Each row has a name. After each piece below comes the name of the row it's from, unless a question asks for something else. Each question is about the rows just above it.

Noko: 141 150 133  95 118  63 143 127 146 182 123 132 147 152  97 131  84  97 139 137 162 121 134 141  69 121 140 165
fef: 127  94 181 101 106  89  90 140 148 138 149  88 105 129  92  90 110 163  61 114 147  78 130 140  74 144 118 194
rali: 130  83 172 123 111 115  85 151 143 103 157  69 110 120 119  81 135 183  37 107 128  76 135 143 108 155 108 185
lugav: 145 185 106 110 134  73 185  98 141 222 103 172 165 169 107 170  67  26 184 174 164 166 132 134  96 103 129 195
sil: 134  97 121 182 117  69 147 137 131 146  63 127 140  97 150 141 141 162 152  95 139 143 165 121 133 132 123  84
tuza: 222 132 174 134 164 103 184 164 107 123 185 145  73  98 172 134 110 106 103 170  67 170 141 169 166  26 185  96
zani: 145 185 106 110 134  73 185  98 141 222 103 172 165 169 107 170  67  26 184 174 164 166 132 134  96 103 170 123
Put  73 103 103 174 165 185 164 132 169 123  67 145 170 185 222 172 166 106 184 134 107 170  98 134  26 110 141  96 back in order: which row is it?
zani
What comes right after 138 in the named rows?
149
Which row holds these entries in another order? 165 121 133 132 123  84 134  97 121 182 117  69 147 137 131 146  63 127 140  97 150 141 141 162 152  95 139 143
sil
Which row holds these entries in another order? 140 165 141 150 133  95 118  63 143 127 146 182 123 132 147 152  97 131  84  97 139 137 162 121 134 141  69 121
Noko

gud: 112 128 128 162 128 162 162 135
sil: 127 116 128 120 139 151 155 124
volel: 129 109 153 124 182 155 123 133
mogas:  54 119 127 111  79 122  42 154
lugav: 153 123 110 110 110 121 162 117
rali: 153 123 129 133 161 124 183 109
Which row holds these entries in another order?  42 122 111 127  54 154 119  79
mogas
Put 109 123 124 129 133 153 161 183 back in order: which row is it?
rali
Right after 161 comes
124
How many times does mogas hold 122?
1
Count of 162 in gud:
3
The value that lugav holds more than once:
110

vaki: 100  64 109  97 145 158 144 140 154 143 160 155
volel: 146 194 146 183 177 109  94 161 121 107 107  87
tuza: 109  61 149 190 147 182 160 112 186 172  72 158
fef: 150 110 176 150  99 155 146  90 150 113 106 110
rali: 100  64 109  97 145 158 144 140 191 167  94 160
lugav: 148 158 135 190 203  99  91 172 149 122  96  94
zani: 104  40 121  71  78 165 168  98 124 140 136 169
gud: 154 103 171 184 145 132 132 129 119 125  68 103
viza: 103 147 119 152 184 118 101 172 179 160  72 121
sil: 146  56 146  97  85  97 146  97  97 128  99 154
Noko: 104  72 101 108 150 158 134 156 181 169  90 169
 64  97 100 109 140 143 144 145 154 155 158 160 is which row reordered?
vaki
Count of 146 in sil:
3
How many times does fef hold 150?
3

Noko:  90 173 118  69  70 109
sil: 123 119 119 119  98 119
vaki: 150 124 124 150 131 177
mogas:  89 168 116  69  74  67
rali: 126  95 122 138 144 201
fef: 154 130 150 163 124  56
tuza: 130  85 122 145 151 207
zani: 151 136 149 157 119  53
volel:  87 169 116  67  68 123
The value that sil holds more than once:
119
The entry that follows 68:
123
How many times does vaki hold 124?
2
What comes right after 95 in the named rows?
122

gud: 150 170  58 102
sil: 191 191 191 191
volel:  88 112 183 176
zani: 115  60 200 140
tuza: 109 142  75 121
viza: 104 181 171 109
mogas: 126  68  84 145
rali:  87 207 207 207
Noko:  92 173 141  84
fef: 111  40 186 197
lugav: 104 145  72 120
Right after 111 comes
40
Which value appears more than once in sil?
191
The entry that follows 142:
75
The entry that follows 141:
84
How many times does rali hold 207?
3
What comes right after 200 in the named rows?
140

Noko: 116 204 110 135 198 182  82 163  82 154  76 163 186 172 151 180 208 169 100  92 153 145 123 101  72 118 169  87 131
mogas:  35 170  37  31 170 114 159 168 130 177 125 183 172 121  31 160 175 168 164 133 109 178 176  35 147 150 140  65  71
zani:  82 203  51  74 171 117 122 161  70 202  58 215 154 134  96 149 187 216 104  92 187 200 173  84 120 161 187 104  91
gud: 137  61 150 134  56 127 157  53 127 147 143 148  50  85 127  66  64 138 126 131 127 154 161 155 169 113  61 167 144
viza:  82 203  51  74 171 117 122 161  70 202  58 215 154 134  96 149 187 216 104  92 187 200 173  53  84 110 141  51 117
tuza:  77 118 101  68 103  97 192 100 161 128 182 116 105 110  61 113 118 111 177 162  83 107 160  92 173 150  99 147 107
The entry that follows 135:
198
 82 203  51  74 171 117 122 161  70 202  58 215 154 134  96 149 187 216 104  92 187 200 173  53  84 110 141  51 117
viza

sil: 120 101 118 150 171 126 125 107 189  88  38 157  61 129 115 133 141 136 165 108 171
zani: 120 101 118 150 124 126 125 147 189  88  38 157  61 129 115 133 100 123 127 156 167
gud: 139 118 132 114 153  75 103 119 141 217 105 168  93 200 132 148 167 108 151 124 135
vaki: 108 139 157 195 118 138 106 159  85 187 138 128 197 152 195 148 197 128 148 134 149
volel: 165 105 146 130 153  66 171 131 127  93 132 180 141 114  88 150 184 125 187 164 164
viza: 113 183 142 121 149 125  81 146 111 141 144 153  74  43 133  70 139  90 143  95 143
mogas: 102 136 116 139 187 101 146 153  95 110 109 180 152  70 144 139 218 139 137 156 127
lugav: 115 137 162 194  98 162 129 155  81 174 124 120 183 149 204 162 146 125 155 141 146
fef: 134 142 116 167 108 124 136  81 170 122 149 138 122 202 139 219 119 144 182 131 132
rali: 169  76 197 175 101 134 144 141 132 206 105 101 132 110 147 111 109 125 152 152 176
The value that viza holds more than once:
143
Times 147 occurs in vaki:
0
The value that sil holds more than once:
171
Repeated in gud:
132
What comes right after 107 in the named rows?
189
Which value appears more than once in fef?
122
135 124 151 108 167 148 132 200  93 168 105 217 141 119 103  75 153 114 132 118 139 is which row reordered?
gud

lugav: 110 181 181 182 110 109 160 182 112 113 181 181 112 111 108 179 157 182 110 161  69 110 190  53 111
Noko: 106  78 163 163  73 105 154  73 105 107  77 164 107 106 106  73 106 162 107 153 106 106  73  65 106
gud: 123 177 188 190 124 124 139 181 123 125 180 189 123 124 122 190 139 189 124 140  67 124 182  50 123
zani: 169 162 102 100 167 167  73 164 167 168 163 100 169 105 169 101  76 101 167  76  80 165 163 169 168
volel:  78 167 104 103  78  76 189 173  79  81 169 104  78  79  78 105 185 104  79 188  79  80 185 165  77
vaki: 169 162 102 100 167 167  73 164 167 168 163 100 169 167 169 101  76 101 167  76  80 165  78 175 168
sil: 168 168 189 190 168 168  80 170 168 166 168 191 169 167 169 190  81 189 167  82  73 169 163  45 168
viza: 168 168  88 190 168 168  80 170 168 166 168 191 169 167 169  85  81 189 167  82  73 169 163  45 168
123 177 188 190 124 124 139 181 123 125 180 189 123 124 122 190 139 189 124 140  67 124 182  50 123 is in which row?
gud
How many times does Noko hold 106?
7

zani: 165 111 120 137 136 130 167 117 118 106 132 101  80 102 130 138 115 146  96 130 153  94 122 142 125 106 112 132 130  79 132 116 129 109 131 113 137 141 121
vaki: 151 105 102 122 125 131 141 131 115 124 139 143 119 101 110 134 145 142 124 142 130 125 126 135 126 109 123 112 132 118 108 127 136 128 128 133 124 124 132
sil: 144 120 116 131 125 152 146 116 133 117 132 124 121 115 136 123 135 129 118 138 119 114 116 143 139 156 109 130 123 144 127 134 141 116 133 121 117 110 119
volel: 114 125 147 122 129 174 145 108 165 114 125 137 176 141 130 113 142 111 162 126 117 132 101 118 156 221 114 140 110 184 114 153 144 127 134 137  96 106 116
lugav: 115 130 121 118 119 146 117 156 156 116 117 121 152 132 133 131 125 119 139 123 128 134 116 120 138 109 110 144 144 129 135 133 136 114 124 143 123 116 141
viza: 133 153 116 127  96 132 105 148 138 150 108 128 151 117 147 107 136  97 120 141  95 130 121 128 156 153  99 123 106 197 151 157 144 135 139 119 107 103 127
rali: 101 139 101 124 134 107 100 134 120 175 111 130 135 150 123 112 153 113 134 139  93 144 115 135 111 149  90 132 131 147 147 121 142 120 125 112 120 113 139
mogas: 117 160 136 135 116 115 107 138 136 148 106 160 131 140 152 116 114 136 117 125 113 125 128 126 137 137 112 138 119 153 162 137 127 127 133 113 128 125 125
tuza: 159 129 119 127 120  90 142 148 111 140 107  99  97  96 117 132 115 124  99 124 153 105 125 115 130  78 101 122 118  86 149 128 128 128 134 112 135 160 135
Noko: 128 132 142 128 121 145 129 126 141 114 132 134 145 129 136 127 123 124 137 125 127 130 129 123 143 144 143 127 122 150 121 140 126 134 131 137 123 122 122
fef: 124 117 154 118 116 178 155 118 159  92 143 159 184 126 128 124 137 128 166 125 128 141 122 112 162 183 155 123 113 182 155 155 133 145 128 159 102 111 116
144 120 116 131 125 152 146 116 133 117 132 124 121 115 136 123 135 129 118 138 119 114 116 143 139 156 109 130 123 144 127 134 141 116 133 121 117 110 119
sil
116 133 121 117 110 119 144 120 116 131 125 152 146 116 133 117 132 124 121 115 136 123 135 129 118 138 119 114 116 143 139 156 109 130 123 144 127 134 141 is which row reordered?
sil
Times 124 occurs in mogas:
0
How many times does fef hold 154?
1

rali:  65 142 176 110 147 171 108 195 201  97 170  44
vaki:  88 152 142 117  94  94  92 196 171  41 144  33
volel:  65 144 164 124 140 161 110 181 212 108 172  34
fef:  66 140 166 111 149 160 110 183 209 110 170  46
Noko:  90 152 141 125  90 172  89 196 172  43 141  32
zani:  59 204 168 123 141 166 107 191 204 204 173  37
sil:  90 152 143 119  91 178  91 195 170  40 144  33
gud: 123  59 190 204 146  37 166 173  99 168 141 107
mogas:  58 142 166 121 144 162 107 191 204 103 172  41
141 168  59 204 173 204 107 166 204 191 123  37 is which row reordered?
zani
Count of 204 in zani:
3
The value that vaki holds more than once:
94
123  59 190 204 146  37 166 173  99 168 141 107
gud

rali: 143 144 184 118  26  82  64
gud: 143 144 184  25  60 105 109
lugav: 143 143 184 116  60 143  94
What comes right after 26 in the named rows?
82
The value that lugav holds more than once:
143
Count of 109 in gud:
1

sil: 101 108 121 119 108 143  91  91 130 120  99 131 108 125 136 110 124 105  84 109 118 122 134 127 129 112 124  81 101 116  81 101  75 134 100 127 127 145 144 132 140 123 123 117 115 128 109
fef:  79  92 118 136  99  90 132 124 114 135 133 110 133 128  93 134 112  94 124 125 113 145  93 124 134 106  90 133 128 149 134 129 136  45 134 114  77  98  59  91 118 121 137 133 143 131 136
gud:  89 113 125  90 101 139 125 124 142 169 120 133  99 149 136 121 122  98 131 123 112  92 116 126 100 103 105 120 123 164 134 120 139 132 124 155 128 123 134 125 147 129 100 105 126 101 121
volel: 119 112 134  92 119 131  74 100 150 150 104 126 105 156 140 143 111 121  91 142 148  71  85 115 113 117  87  77 138 169  90 104  89 130  83 138 128  77 126  92 131 135  96 111 147  97 146
mogas: 101 108 121 119 108 143  91  91 130 120  99 131 108 125 136 110 124 105  84 109 118 122 134 127 129 112 124  81 101 116  81 101  75 134 100 127 127 145 144 132 140 123 123 117 115 128  85
zani: 118 121 144 183 127 119 136 133 126 149 134 133 157 135 110 180 124 124 141 152 149 172 143 134 145 127 138 144 152 145 139 151 137  91 138 136 102 154  94 135 141 136 166 155 165 158 174
viza: 161 149 108 115 153 128  73  89 112 134  82 101 120 130 132  99 135 182  69 108  92 121 111 120 122 151 115  71 101 146  82  95  71 127  76  89 131 118 110 133  88  93 115 113  92 117  93
rali: 182 161 125 138 164 124 165 166 109 168 162 118 134 154 107 106 144 191 173 123 119 139 124 147 131 159 143 166 130 169 172 164 165  91 158 104 111 143 101 141 100 112 135 120 113 126 111
tuza: 173 159 135 123 171 136 126 123 145 157 124 135 135 133 130 151 126 177 136 147 145 124 109 110 138 154 113 113 143 161 132 123 111 138 133 141 135 107 136 126 157 140 134 127 142 131 152
Noko: 165 145 135 103 160 105  80  80 116  54  86 117 114  94 102 148 137 166  78 135 138 106 120 128 115 144 132  68 129  59  82  84  63 101  87 130  99 123 100 128 121 113 109 115 154 107 140
lugav: 148 154 143 136 151 131 156 144 125 123 134 134 132 118 136 174 130 155 159 150 159 148 155 131 129 135 134 153 156 133 153 137 162 126 144 125 132 135 125 145 115 143 136 139 170 126 169
vaki:  79  92 118 136  99  90 132 124 114 135 133 136 145 128  93 134 112 115 124 125 113 145  93 102 134 106  90 133 128 177 134 129 136  45 124 114  77  98  59  91 118 124 137 133 143 131 136
Where do 182 161 125 138 164 124 165 166 109 168 162 118 134 154 107 106 144 191 173 123 119 139 124 147 131 159 143 166 130 169 172 164 165  91 158 104 111 143 101 141 100 112 135 120 113 126 111 appear?
rali
 79  92 118 136  99  90 132 124 114 135 133 136 145 128  93 134 112 115 124 125 113 145  93 102 134 106  90 133 128 177 134 129 136  45 124 114  77  98  59  91 118 124 137 133 143 131 136 is in which row?
vaki

Noko:  49 168 156  74  58 188  44
sil:  82  82  80  95  95  96 169
lugav:  59  84  82 169  80  82  95
Which row holds these entries in another order?  59  80  82  82  84  95 169
lugav
The value that lugav holds more than once:
82
The entry that follows 188:
44
 59  84  82 169  80  82  95
lugav

vaki:  93 127 149 107  72 143  56 126 158 127 111  70 115 101 122  19  71 112 139  77 125 226  79 119 186  31 147  85 179 152 113 182 147 190 166  83 130 194 130 157  78  50  86 127  98 152 125 125 132 173 141 133  78 114  86  99 167 133 127 200  79 147
lugav:  99 129 160 105  81 149 121 117 139 132 120  69 122  97 123  38  70 118 121  91 121 218  98 114 197  41 140  80 164 153  96 168 121 177 165  89 132 199 130 144  78  56  86 113  97 140 125 123 126 171 137 113  82 113  95  95 130 133 123 189  84 145
gud: 124 123 133 119 122 120  64 109 168  94  84  81 159 148 119  84 119 140 143 170 110  68 175 124 188 119 100  76 154  98 111 125 162 125 120 173 111 162 116 114 140  54  48 103 106 179 134 136 158 173 144 129  84 126  71 156 104 125 159 163  76  51
sil: 107 173  83  98 111 113 132 152 147 122 101 152 112 133  71 125 140  72 166 119  31 127 194  85 158 127 186 139 200 182 130 147 179  86 125  86 157 126  70  93 127 147 133  56 130  50  78 190 143 125 149 127 167 226  99 115 114  19  77  79  79  78
Noko:  99 129 160 105  81 149  57 117 139 132 120  69 122  97 123  38  70 118 143  91 128 218  98 114 197  41 140  80 164 153  96 168 135 177 165  89 132 199 130 144  78  56  86 113  97 140 125 123 126 171 137 131  82 113  95  95 162 133 123 189  84 145
124 123 133 119 122 120  64 109 168  94  84  81 159 148 119  84 119 140 143 170 110  68 175 124 188 119 100  76 154  98 111 125 162 125 120 173 111 162 116 114 140  54  48 103 106 179 134 136 158 173 144 129  84 126  71 156 104 125 159 163  76  51
gud
 99 129 160 105  81 149 121 117 139 132 120  69 122  97 123  38  70 118 121  91 121 218  98 114 197  41 140  80 164 153  96 168 121 177 165  89 132 199 130 144  78  56  86 113  97 140 125 123 126 171 137 113  82 113  95  95 130 133 123 189  84 145
lugav
The row with  99 129 160 105  81 149  57 117 139 132 120  69 122  97 123  38  70 118 143  91 128 218  98 114 197  41 140  80 164 153  96 168 135 177 165  89 132 199 130 144  78  56  86 113  97 140 125 123 126 171 137 131  82 113  95  95 162 133 123 189  84 145 is
Noko
190 143 125 149 127 167 226  99 115 114  19  77  79  79  78 107 173  83  98 111 113 132 152 147 122 101 152 112 133  71 125 140  72 166 119  31 127 194  85 158 127 186 139 200 182 130 147 179  86 125  86 157 126  70  93 127 147 133  56 130  50  78 is which row reordered?
sil
Put 147  79 200 127 133 167  99  86 114  78 133 141 173 132 125 125 152  98 127  86  50  78 157 130 194 130  83 166 190 147 182 113 152 179  85 147  31 186 119  79 226 125  77 139 112  71  19 122 101 115  70 111 127 158 126  56 143  72 107 149 127  93 back in order: which row is it?
vaki

volel: 145 100 159  77
zani:  94 135 175  79
tuza: 107 179 179 179
vaki: 118  98 144 120
viza: 175  79  94 134
Which row holds these entries in another order?  79  94 135 175
zani
Repeated in tuza:
179

Noko: 129 152 157  63  72  85 140  82 201 146 130 144 197 122 178 173  87 188 188
zani:  74  70 158  78  86 190 196 166 188  65  63 158  73 162  90  79  65  91  86
viza:  85  79  90 190 158 162  63 188  65  70 196 166  78  86  91  65 158  74  73
gud:  72  86 156 189 156 187 151  88 153 161 193  61  24  81  85  80 164 165 112
tuza:  94  70  96 189 174 160  80 185  69  74 201 173  64  88  83  54 149  70  76
mogas: 179 199 180 109  77 113 190 223 198 159  67  98 160  98 162 109  57 110 174
volel: 108  83 174 103  88  96  74 122 187  95 199 177 184  90 170 149 103 180 185
The value that gud holds more than once:
156
 91  65 166 190  73 162 188  63 158  86  90  70  79  65  74 158  86  78 196 is which row reordered?
zani
Put 158  74  70  86  65 196  78  85 162  73  63  65 158 166  79 188  91  90 190 back in order: which row is it?
viza
Put 185 180 103 149 170  90 184 177 199  95 187 122  74  96  88 103 174  83 108 back in order: which row is it?
volel
How many times does mogas hold 108?
0

zani: 128 118  54 221
sil: 125 120 107 101
mogas: 129  53 118 221
129  53 118 221
mogas
Which row holds these entries in another order? 221  54 118 128
zani
Right after 54 comes
221

tuza:  82 119 150 137 128  83 142 153 114  68  44 201 163 108 120
mogas:  90 148 128 151 152 145  93 143  97 106  24 158 125 106 101
vaki: 110 163 148 138  83  83 127 146 104  48  83 219  97  83 152
rali:  90 148 128 151 152 145  93 143 133 106  24 158 125 106 101
sil:  92 108 132 116 169 130 129 163 135  98  88 211 146  91  96
zani:  92 108 132 116 169 130 129 163 135  98  88  92 146 104 150
lugav:  96 182 123 121 186 168 133 118 116  71  84 188 109 142 160
Which row holds these entries in another order?  48  83  83  83  83  97 104 110 127 138 146 148 152 163 219
vaki
Which value appears more than once in zani?
92
The value that vaki holds more than once:
83

vaki:  76 158 135 104
lugav: 156 110  78 127
mogas: 158 159  76 135
volel: 134 158  76 104
viza: 141 105  76 135
 76 135 158 159 is which row reordered?
mogas
134 158  76 104
volel
Put 104 135 158  76 back in order: which row is it?
vaki
Which row holds these entries in another order? 158 135  76 159
mogas

